feme: 19, 4, -3, 29, -4
tirak: -25, 5, 64, 24, -4
fus: -2, -11, 24, 3, 45
Fepa: 8, -48, 24, 3, 45
Kar: -23, -30, 22, 22, 84
mupot: -28, 8, 58, 39, -6
rufes: -4, -13, -13, 4, -10
vubu: -30, 48, -82, -33, 53
Lizor: -34, -33, -68, -57, -91
Zoni: 28, 27, 47, 3, 47
Gimov: 21, 8, -23, 33, 12
-68, -57, -91  Lizor
8, -48, 24, 3, 45  Fepa
5, 64, 24, -4  tirak
-13, 4, -10  rufes
-3, 29  feme
58, 39  mupot

tal: -19, -2, 6, 2, 12, 8, 20, -10, 7, 10, -8, 0, -2, -10, 23, -1, 20, -20, 8, 18, -4
Logud: 31, -18, 48, 17, 18, 21, 11, -35, -7, -47, 41, -48, -16, 7, -6, 4, 12, 63, 47, -53, -52
garik: 1, -9, -10, 24, -1, 10, -14, 5, 0, -18, 21, 5, -16, -6, 7, 4, -23, -7, -9, 2, -14
pavo: -15, 4, 0, 2, 1, 4, -4, -6, 17, 17, 1, 10, 1, 5, 26, 13, 12, -20, 0, 14, 3
nir: 10, 2, 1, -6, -4, 4, 0, -15, 17, 17, 4, 1, -19, 8, 17, 3, 2, 12, -9, -2, 0
Zava: -3, -9, -14, 12, -13, -2, -8, 10, -6, 0, 21, 11, -21, 2, -1, -1, -10, 11, -7, -6, -2
Pov: -19, 4, -5, -27, -1, -10, 20, 9, 6, 36, -11, 9, -6, 0, 27, -6, 36, 0, 6, 14, 4
tup: -26, 5, 6, 5, 14, -6, 18, -15, 6, 14, 3, 11, -16, -4, 20, -8, 16, -3, 1, 10, 5
gevu: 3, -2, 8, -4, 6, 18, 2, -5, 11, -1, -20, -13, 25, -6, 13, 13, 9, -32, 10, 16, -8
-16, -6, 7, 4  garik
-15, 4, 0, 2, 1, 4, -4, -6, 17, 17, 1, 10  pavo
-9, -14, 12, -13, -2  Zava

keke: -23, 10, 31, 54, -29, -31, -88, 3, -33
Moki: 19, -11, -17, 1, 34, 16, 23, -5, 68
toz: 16, 23, 35, 16, 1, 34, -77, 0, -13
kek: 5, -30, 29, -88, -31, 53, -22, 14, -33
zozi: -22, 14, 29, 53, -30, -31, -88, 5, -33
Nirez: 35, -48, -53, -1, 9, -8, 33, -53, -33
Petop: 16, 23, -53, -1, 39, 12, -77, 0, -13
-30, 29  kek
-30, 29, -88, -31, 53, -22, 14  kek
14, -33  kek
16, 23, -53, -1, 39, 12, -77, 0  Petop
-22, 14, 29, 53, -30, -31, -88, 5  zozi
1, 34, 16  Moki

nudu: 10, 16, 21, 66, 13, 22, 20, 17, 35, 35, -13, -8, 5, -23, -35, 49, -3, -32, 0, -4, 13
Gego: 11, 5, -18, -32, -2, 14, 5, -7, -21, -23, 31, 34, 6, 15, 56, -10, 29, 37, 34, 36, 7
leta: 1, 9, 5, -48, 26, -5, -13, 26, -17, 8, 26, 12, 28, -23, 49, -35, 33, 94, 27, 50, 5
neduf: 21, 12, 2, -53, 18, -21, -1, -7, -21, -3, 40, 26, 17, 0, 51, -21, 22, 57, -2, 28, -7
kud: 26, -17, 8, 26, 12, 28, -23, 46, -10, -2, 26, 17, 19, -10, 41, -17, 20, 58, 14, 24, 5
Bilik: 5, 6, 2, -34, 15, -10, -6, 8, -13, 4, 19, 9, 16, -11, 30, -21, 18, 54, 8, 27, -1
gaf: 11, 17, 9, 48, 8, 48, 25, 25, 27, 14, 7, 20, 13, 30, 14, 32, 23, 0, 45, 24, 32
-10, 41  kud
-23, 49, -35  leta
6, 15  Gego
26, -17, 8, 26, 12, 28, -23, 49  leta

lizi: -40, -60, -44, -24, 36, 4, -44, -80, -24, -47, 20, 13, 15
tazer: -40, -60, -44, -24, 36, 4, -80, -24, -44, -47, 20, -30, -26
Valad: -40, -60, -44, -24, 36, 4, -80, -24, -44, -47, 20, 20, 33
-60, -44, -24, 36, 4, -80, -24, -44, -47, 20, -30  tazer
-40, -60, -44, -24, 36, 4, -80, -24, -44, -47, 20, -30, -26  tazer

tupi: 18, -35, 44, 11, -11, 28, 1, 48, -51, -9, 21, 3, -1, -3, -1, 7, -5, -26, 1, -30
lelu: 24, 3, 36, 5, -1, -14, 10, 26, 36, 56, -4, 30, -10, 7, -22, 81, -6, 2, -9, -15
dil: 36, 5, -1, -16, 10, 26, -11, -23, 26, -30, 11, -4, 5, 14, -3, -18, 4, 1, 5, -9
Nar: -11, -23, 26, -30, 11, -4, 6, 14, -3, -18, 4, 30, -10, -21, -22, 81, -6, 2, -9, -15
nabo: -13, 3, 36, 5, -1, -14, 10, 26, 36, 56, -4, 30, -10, -21, -22, 81, -6, 2, 11, 16
24, 3, 36, 5, -1, -14, 10, 26, 36, 56, -4, 30, -10, 7, -22, 81, -6, 2, -9, -15  lelu
26, -30, 11, -4, 6, 14  Nar
1, -30  tupi
-51, -9, 21, 3, -1, -3, -1, 7, -5  tupi
-11, -23, 26, -30, 11, -4, 5, 14, -3, -18, 4  dil

rik: 66, 58, 4, 12, -44, 4, 15, -45, 12, -36, -18, 10, -2, -5, -32, 5, -4, 10, -29, -7, -39, -2
fugu: 28, 33, -41, -43, -33, -36, -28, -21, 60, -62, -67, -43, -48, -36, -1, 55, 62, 72, 17, 39, -46, -51
latas: -9, -8, 19, 20, -2, 6, 1, -6, -41, 52, 18, 33, 23, 12, 2, -49, -46, -53, -17, -10, 20, 24
sebo: -84, 33, 71, 91, -14, 73, 94, -33, -50, -2, 88, 76, 64, 58, -63, -40, -69, -67, -69, -85, -3, 77
23, 12  latas
58, 4, 12  rik
64, 58  sebo

luno: 11, -2, 49, 15, -49, 76, -10
rezot: 6, -10, 0, -49, 76, 15, 7
Bidu: -52, 16, 16, 8, -10, 0, -6
Sel: -17, 47, -12, 84, -30, 22, 38
-49, 76, 15  rezot
8, -10, 0  Bidu
11, -2, 49, 15, -49, 76  luno
8, -10, 0, -6  Bidu
47, -12  Sel
-12, 84, -30, 22  Sel

